cols: Y R J W
[129 158 171 145]  A
[178 108 160 145]  H
[154 153 166 119]  M
[136 140 146 133]  X
[108 178 185 209]  K
[140 136 160 149]  E
[156 130 143 107]  C
then: [136 140]  [146]
col: [140 178 136 130]  R
then: [108 178]  [185]

cols: Q V B U
[108 128 106 114] : P
[143  83 112 102] : F
[ 72 143  81  69] : D
[133 130 135 129] : S
[170 119 165 170] : Z
[146 128 148 141] : T
[193 126 197 176] : N
col: [ 83 143]  V
col: [165 148 197]  B
then: [143  81]  [69]
col: [143  72 133]  Q
col: [ 69 129 170]  U

cols: labu finot Buke Bes rafu
[114 155  93 138 111]  mepu
[ 54 170 170 116 114]  Vuv
[107 127 105 178 105]  dugid
[171  90 123 101 185]  fevas
[151 123  90 164 177]  tov
then: [ 90 123]  [101]
then: [170 170]  [116]
col: [114  54 107 171]  labu
col: [114 105]  rafu
col: [ 54 107 171 151]  labu
then: [123  90]  [164]

cols: dak tefu deti nuva sunar daker suz lepam
[107 127 144 125 126 164 163 148]  sosot
[177  52 126 165 148 138  65 130]  Rokit
[ 99 109 166 100 105 147 131 140]  vaso
[122 152 118 168 142 153 161  83]  sigis
[ 99 109 166 100 105 147 146 161]  guvas
[ 90 151  78 155 166  98  81  97]  guner
[165 166 108 148 150 193 117 130]  bizo
[177  52 126  72 148 138  65 130]  geges
[ 99 109 166 100 105 147 169 100]  zoge
then: [126  72]  [148]
find: [177  52 126  72 148 138  65 130]  geges

cols: vuga zasot dopop gomun
[115 156  91  94]  nunup
[178 100 191 161]  bevos
[127 118 138 140]  nufen
[166 145 138 107]  deko
[101 112 124 147]  Nev
[ 87 135  92 120]  mep
[ 88 107 121 154]  vok
[178 100 154 101]  Guta
[112 122 137 118]  mot
then: [112 124]  [147]
col: [115 178]  vuga
col: [191 138]  dopop
find: [178 100 191 161]  bevos
col: [156 100]  zasot

cols: vov nado tedir nebon ginov
[127 178  64 144 158] : Tus
[ 67 100 149 190 175] : Bepim
[ 67  80 173 181 162] : gif
[153 188  57 120 138] : duf
[135  80 189 107  95] : vamuk
[172 188  61  95 117] : Bopu
find: [ 67  80 173 181 162]  gif
then: [172 188]  [61]
col: [100  80 188  80 188]  nado
col: [175 162 138]  ginov
col: [127  67  67 153 135]  vov

cols: zinem Ritir duv kanu
[165  53  81 133] = gato
[113 160 148 129] = terus
[100 183 162 120] = Siga
[136 111 117 129] = Lun
col: [160 183]  Ritir
col: [133 129]  kanu
then: [113 160]  [148]

cols: Sova naz gim fotig Legat Sulo dab zeko vade
[ 87 208  83  75  95 182 174 144  73] = nebom
[144 118 137 111 161 117 117 125 115] = mav
[114 150 145 142 124 171 181 140  73] = Las
[125  83 149 123 143  77  80 118 173] = dufab
[126 116 150 120 144  80 100 127 146] = lapa
[101 126 138 114 129 157 174 152 106] = geda
[126 157 129 174 101 138 114 170 102] = kevum
[123 148 186 194 133  48 110 137 128] = turuk
[198 137  51  98 112 120  95  78 147] = lasa
col: [126 157 148 137]  naz
col: [127 152 170 137  78]  zeko
col: [ 75 111 142 123 120 114 174 194]  fotig
col: [118 127 152]  zeko
then: [101 126 138 114 129 157 174]  [152]
col: [116 126 157 148 137]  naz

cols: rubu doli laf kigu sev gipez zatob dife
[ 57 113 153 171 103 165 190 186] -> Kufat
[ 91 113 131  78  90 121 174 135] -> Vug
[ 57 113 153 103 103 165 190 186] -> meb
[150 113 146 102 129 135 180  99] -> Novu
[ 44 112 115  93  93 111 127 142] -> Zis
[ 57 113 153 171 103 165 149 196] -> Govaz
find: [ 57 113 153 171 103 165 190 186]  Kufat
col: [131 153]  laf
col: [190 180]  zatob

cols: dem susom fop Dipe gide lat
[166  85  88 130  48  74]  tuve
[160 211  78 106 203 106]  Bez
[139 140  81  56 129  86]  vaf
col: [88 78]  fop
col: [106  56]  Dipe

cols: Kel Zapu Futu Dufe kur zere Zufi fem
[175 110  88 161 171 158  97 112] : giz
[163 158 147  69 164  72 154 151] : kos
[173 128  86 182  87  68 131 145] : pulo
[185 104 165  92  92 148 103 107] : noga
[ 89  85 130 103 148  92  92  87] : zasos
then: [ 92  92 148 103]  [107]
col: [173 185  89]  Kel

cols: Zut bope veg pume rez Gagu
[112 107 144 123 115 136]  Redu
[ 67  97  55 138 123 139]  Kug
[ 75 193  64  97  55 196]  mavu
col: [123 138]  pume
col: [115 123]  rez
find: [ 67  97  55 138 123 139]  Kug
then: [ 75 193]  [64]
then: [64 97 55]  [196]
then: [107 144 123 115]  [136]
then: [123 115]  [136]

cols: Makon Vudom poto Vif dif Zor gora Boseb sar
[ 79 171 168 184 169 109  62 118 143]  medoz
[176 196  90  66 121  73 174  86 131]  nuvut
[ 99 116 192  64 145 114  91 172 159]  vam
[130 180 127  61 114 172  97 196 129]  Nuli
[ 75 149 111 156 131  75 202 205 150]  Kifik
[ 99 116 192  64 145 114  80 121 113]  kofo
[129 198 109  93 143 103 174  65 124]  Rotu
[182  60 140  94 100  62 144 173 101]  kober
[ 80 109 198 108 128 144 198 103 125]  lalo
[150  85  86 101 167  95 164 136 139]  kabet
col: [130  75  99 129 182  80 150]  Makon
col: [174 144 198 164]  gora
then: [140  94 100]  [62]

cols: seser Nosa led rapub
[176 178 153 170]  dugi
[ 64 168  98 142]  niz
[ 95 153 178 163]  lep
[169  66 147  97]  toba
then: [178 153]  [170]
then: [168  98]  [142]
col: [153  98]  led
col: [ 64  95 169]  seser
col: [176  64]  seser

cols: viga Pokal gotum tulir gogag vasas
[141 135 137 127 125  83]  lon
[112 125 141 133 126 140]  Verel
[179 137  64 125 127  90]  git
col: [135 125]  Pokal
then: [137  64]  [125]
then: [141 133]  [126]
then: [137  64 125]  [127]
col: [126 127]  gogag
then: [112 125]  [141]

cols: pabi tavav dodur vodun susu
[150 103 139 129 112] -> maril
[126 131 116 133 133] -> zesiv
[138 111 145 124 115] -> Rivo
[101  68 200 124 126] -> narum
[147 122 132 168 189] -> rol
[210  95  94 195  47] -> gol
[156 106 124 174  94] -> Taz
[168  99 111 165  93] -> kizil
[106 156 132 168 102] -> guv
[147 122 132 168  79] -> gos
[105 165 104  93 142] -> Zef
col: [145 200 132  94 124 111 132]  dodur
then: [145 124]  [115]
then: [156 106]  [124]
then: [ 99 111]  [165]

cols: Lom tuka nagor bufar kavo mas noguz kisav zalu kifav
[125 143 137 116 122 116 117 117 110  99]  tila
[104  77 122  87 121 186 124 152  83 114]  bok
[131 158 120 127 132  53 155 107 103 135]  nives
col: [ 83 103]  zalu
then: [158 120 127]  [132]
col: [122 121]  kavo
col: [114 135]  kifav
then: [104  77 122  87 121 186 124 152]  [83]
then: [143 137]  [116]

cols: tivoz nodak zer nevep Bera tedet mun porod
[134  85 129 135 101 113 119 112]  Pib
[135 156 109  94 174 129 117  99]  sogeb
[166  77 126 137  99 115 125  99]  zalep
[110  97 155 173  69 128 143 173]  Fufan
[148 142 108  97 166 126 117  90]  Rig
[204 123 117 124 138 137 142  93]  lubo
[187 142 124 131 139 145 149 117]  Dile
[101  78 121 116 111  97  96  98]  zir
[155  74 131 143  90 114 125 109]  guvap
then: [101 113 119]  [112]
then: [135 156 109  94]  [174]
col: [111  90]  Bera
col: [117 142]  mun
col: [108 117]  zer
col: [101 174  99  69]  Bera
then: [111  97]  [96]

cols: Visiv Nus fub mekeg Vilar
[182 129 180 100 140] -> pufet
[128 190  99 156 177] -> bosib
[170 182 128 180  95] -> fuli
col: [129 190]  Nus
then: [182 128 180]  [95]
then: [129 180 100]  [140]
then: [182 129]  [180]
then: [128 180]  [95]

cols: vot Lesaz bunu nitab nemit Misa
[132 162 146 140 128 104] = degis
[138 148 135 151 157 104] = Finus
[129  90 122 140 109 203] = Sano
[123 158 133 121 140 101] = mozo
[128 136 157 143 133 137] = megef
[120 199 133 131 160  71] = Kimef
[125 156 136 129 140 113] = divof
[122 119 126 130 110 153] = lek
[129 153 150 132 128 139] = zivez
[129  90 141 124  99 134] = sezul
[129 153 150 132 147  62] = Mivu
[127 156 120 119 140 107] = falo
find: [129  90 122 140 109 203]  Sano
then: [120 119]  [140]
col: [109 140 133 160 140]  nemit
col: [140 121 143 131 129]  nitab
col: [137  71 113 153 139 134  62 107]  Misa
col: [157 109 140 133 160 140 110]  nemit
then: [123 158 133]  [121]

cols: suro riro derap zeg zok Keri nume
[175 183 111 150  94  98 161] : dapif
[190 191 142 152 121  71 189] : gar
[114 199 170 127 128  71  73] : Zame
[129 180 142 152 121  71  93] : Zifub
[ 70  86 147 143 167 112  55] : mam
find: [190 191 142 152 121  71 189]  gar
find: [129 180 142 152 121  71  93]  Zifub
find: [114 199 170 127 128  71  73]  Zame
col: [128 121]  zok
col: [121 128 121 167]  zok
col: [183 191 199 180]  riro
then: [191 142 152]  [121]

